(in the rows, 128 means zero)
Each path below is one point turned by a fixed rotation once a step. After each direction that follows a path, write how fast that rotation turns it, in degrees each step (0 if it stays still).
Each turn is a multiple of 5 degrees from 10 to 175, or 0.
Each row of a path follows its step; steps can be skipped.
Rotation 1:
step 2: [127 132 126 118 124 116 127 127 130 116 136 132 132 121 123 116 116 141
 128 136 130 147 126 125 126 131 128 132 120 133 123 114 136 120 126 129
 126 136 128 129 136 126 124 126 132 125 138 136 125 126 123 124 118 123
 131 121 131 123 135]
step 3: [133 121 120 122 139 129 134 125 121 127 138 131 128 120 129 129 130 126
 134 119 125 125 131 131 140 131 139 126 131 132 119 131 143 123 127 134
 120 134 118 128 125 128 136 127 127 123 115 130 133 136 135 138 121 146
 125 122 128 122 135]
step 4: [111 135 131 117 122 137 123 122 136 127 125 121 120 121 119 128 134 138
 130 135 128 130 123 130 120 127 129 125 131 120 125 129 127 115 123 129
 117 120 126 116 123 125 136 131 130 123 124 124 131 133 139 131 120 125
 121 142 118 128 128]
step 9: [126 134 121 138 127 127 120 122 130 110 126 124 126 135 137 129 135 132
 123 120 133 131 134 132 149 128 130 128 131 140 132 136 130 125 124 130
 136 120 133 130 131 128 136 124 125 136 128 125 140 137 130 136 133 140
 126 131 132 133 125]
step 10: [123 128 119 130 129 126 126 128 138 124 122 119 134 128 118 135 121 140
 130 121 132 136 114 123 128 133 118 126 117 129 139 126 129 122 127 125
 137 133 132 116 130 127 127 141 133 128 131 141 125 122 123 136 117 126
 122 137 132 121 121]
step 12: [118 127 131 119 122 129 129 129 127 124 132 119 131 129 131 138 135 129
 124 122 126 123 132 125 126 119 126 127 139 118 125 141 126 120 124 135
 126 123 123 124 124 123 136 131 123 144 144 125 135 121 126 133 127 147
 125 138 122 123 128]
step 14: [140 125 113 127 128 126 125 131 121 121 116 123 140 131 132 129 124 128
 132 129 119 125 130 127 126 123 124 136 127 129 131 123 130 116 130 127
 126 132 130 140 123 138 135 134 130 128 138 125 110 119 124 126 125 128
 135 121 131 122 145]
step 15: [136 113 131 124 131 128 134 129 128 125 129 127 122 132 140 133 131 145
 124 134 128 133 131 131 141 119 136 123 124 130 135 129 136 127 120 133
 125 123 111 121 127 117 127 132 118 132 140 124 120 135 136 124 135 132
 123 128 127 124 129]
Directions:
[127 126 130 126 129 125 130 129 128 130 129 128 126 129 128 128 130 130
 130 126 129 129 128 129 130 130 129 126 128 127 131 129 128 126 130 131
 127 130 130 127 126 130 132 130 131 130 128 129 130 127 130 129 132 128
 129 127 128 130 126]  120
[130 126 129 129 130 126 130 130 129 130 128 130 128 127 129 130 126 128
 129 132 125 127 126 132 128 127 127 128 128 127 127 128 131 127 126 127
 127 126 125 129 125 127 128 131 127 128 126 126 128 126 129 132 127 128
 128 131 128 131 127]  95
Rotation 2:
step 0: [129 125 131 135 123 130 146 128 133 123 134 136 132 140 117 134 132 123
 126 131 137 129 120 138 119 122 137 136 133 130 137 120 129 117 123 119
 127 133 134 115 125 130 121 135 133 134 125 121 126 129 130 134 130 118
 128 131 135 136 125]
step 2: [124 135 125 130 118 125 144 128 131 125 125 126 135 132 123 129 135 105
 112 129 127 122 123 132 119 137 120 122 135 122 138 129 129 120 125 130
 137 134 123 133 132 141 131 128 127 127 130 125 128 133 127 131 126 132
 133 135 131 117 122]
step 5: [131 139 129 130 131 130 139 128 124 130 125 134 143 131 135 131 134 123
 127 128 142 125 112 132 134 134 118 124 124 123 131 125 135 129 114 125
 117 121 125 123 135 125 120 126 131 140 133 126 128 129 123 139 117 126
 135 133 136 133 130]
step 7: [129 133 128 137 125 114 136 128 130 132 133 120 131 134 128 124 136 121
 126 116 127 123 129 138 128 129 125 130 126 124 145 129 125 116 126 121
 126 125 122 125 129 129 122 121 130 133 124 128 130 123 125 147 136 118
 130 114 133 132 115]
step 8: [116 139 128 136 128 124 138 127 124 131 128 135 139 128 116 125 132 124
 117 123 130 133 130 138 122 119 123 138 132 126 134 124 126 123 120 133
 119 135 116 127 130 131 130 128 133 132 144 137 127 133 122 125 122 116
 125 131 120 117 128]
step 9: [124 132 115 148 129 124 135 116 126 114 125 129 136 127 118 125 134 119
 122 139 133 125 116 133 137 136 135 119 127 126 134 124 133 123 118 129
 120 131 127 133 130 126 135 128 133 137 123 133 130 132 124 130 128 131
 134 126 131 137 124]
step 12: [120 134 130 132 140 129 127 125 133 133 135 134 135 134 124 139 124 122
 123 127 131 137 122 142 135 123 129 140 129 123 132 113 128 119 117 123
 128 125 113 129 133 119 132 127 133 132 127 128 129 115 127 144 125 128
 122 130 124 131 130]
step 14: [121 128 128 137 130 116 133 121 115 138 127 125 139 130 130 131 132 126
 114 129 127 122 131 141 126 133 120 120 125 128 133 118 125 135 122 129
 129 135 133 127 138 124 132 123 134 128 135 137 135 127 121 140 130 126
 121 135 130 125 111]
Directions:
[128 127 128 128 125 126 129 128 125 128 127 131 129 129 129 127 131 129
 130 130 129 125 130 126 126 127 131 131 127 127 129 130 128 127 127 126
 124 128 130 127 128 126 127 128 129 127 128 132 127 127 127 128 128 127
 127 125 126 126 125]  45
[129 129 126 126 127 127 129 126 130 130 126 128 128 128 128 126 130 130
 128 127 130 127 128 129 132 130 131 125 129 127 130 130 125 127 129 127
 126 127 130 126 129 130 128 126 127 130 124 127 128 131 128 127 129 128
 131 126 129 130 131]  170
[129 128 127 127 131 124 128 130 128 132 128 130 129 128 126 127 128 124
 131 126 129 127 129 130 126 128 129 130 127 129 128 130 130 126 129 126
 131 125 127 128 127 128 127 127 130 126 126 127 128 127 131 130 129 129
 130 132 126 128 130]  65
Rotation 3:
step 0: [119 130 113 129 140 119 133 132 110 129 135 137 121 129 119 128 133 130
 121 134 130 126 126 127 119 128 125 138 126 125 128 126 120 133 131 134
 133 145 128 127 128 129 129 135 129 122 132 139 128 124 123 126 120 113
 132 127 113 135 122]
step 3: [126 127 130 122 131 125 124 116 128 126 124 120 145 126 117 138 126 130
 140 135 123 122 131 129 131 129 124 126 129 121 141 120 130 117 116 129
 125 123 134 129 124 128 134 139 124 124 129 113 135 121 139 122 121 135
 127 133 122 116 117]
step 5: [135 118 127 136 123 117 132 144 126 135 124 127 130 117 118 121 127 131
 127 117 118 134 134 128 125 135 137 137 123 144 131 134 124 139 127 124
 125 119 121 128 110 132 136 130 134 130 132 133 127 120 134 119 137 127
 126 121 126 122 124]
step 7: [133 129 131 127 129 124 122 118 136 129 136 122 129 131 125 135 151 122
 143 135 118 140 137 129 133 128 117 134 132 135 127 118 127 122 131 133
 139 139 128 121 131 132 129 135 133 130 123 144 135 125 131 127 128 123
 128 132 130 125 122]
step 8: [123 138 135 132 144 127 127 124 116 119 122 126 117 127 140 134 135 124
 126 142 128 137 129 130 124 119 122 128 131 124 134 121 124 129 128 123
 131 128 114 121 127 132 125 128 141 137 133 124 128 130 143 115 123 126
 135 126 138 135 125]
step 9: [126 130 135 126 128 116 137 121 128 123 128 124 130 127 129 127 126 125
 129 133 120 116 120 127 120 130 127 130 127 131 144 131 126 137 131 129
 125 133 129 132 113 150 125 116 142 129 142 128 124 136 134 132 133 137
 123 138 130 133 130]
step 10: [126 129 142 125 125 125 126 131 122 133 123 121 146 127 134 135 130 127
 118 126 128 122 107 130 122 140 125 136 122 120 131 132 126 123 136 125
 125 125 136 113 120 133 137 128 119 122 128 132 125 127 126 124 121 130
 127 125 118 140 134]
step 11: [117 119 130 126 127 115 133 132 120 137 133 128 123 127 126 128 126 130
 127 134 137 118 131 130 135 129 128 134 119 131 132 118 126 136 137 131
 136 141 141 117 134 135 133 145 120 116 125 132 133 120 128 132 124 127
 137 124 121 119 128]
Directions:
[128 128 124 127 130 127 129 131 127 128 126 129 129 132 127 129 127 129
 128 128 127 128 128 130 128 128 131 126 128 127 126 126 129 126 128 128
 127 128 128 130 127 123 128 126 130 125 128 129 132 129 130 129 128 129
 125 128 125 127 125]  25
[128 129 129 130 130 128 127 129 128 128 130 129 130 129 128 127 129 128
 129 129 128 132 130 128 127 126 127 126 130 126 129 126 129 129 125 129
 129 128 130 128 130 130 127 127 129 129 127 128 131 134 126 125 129 130
 129 127 127 125 132]  65
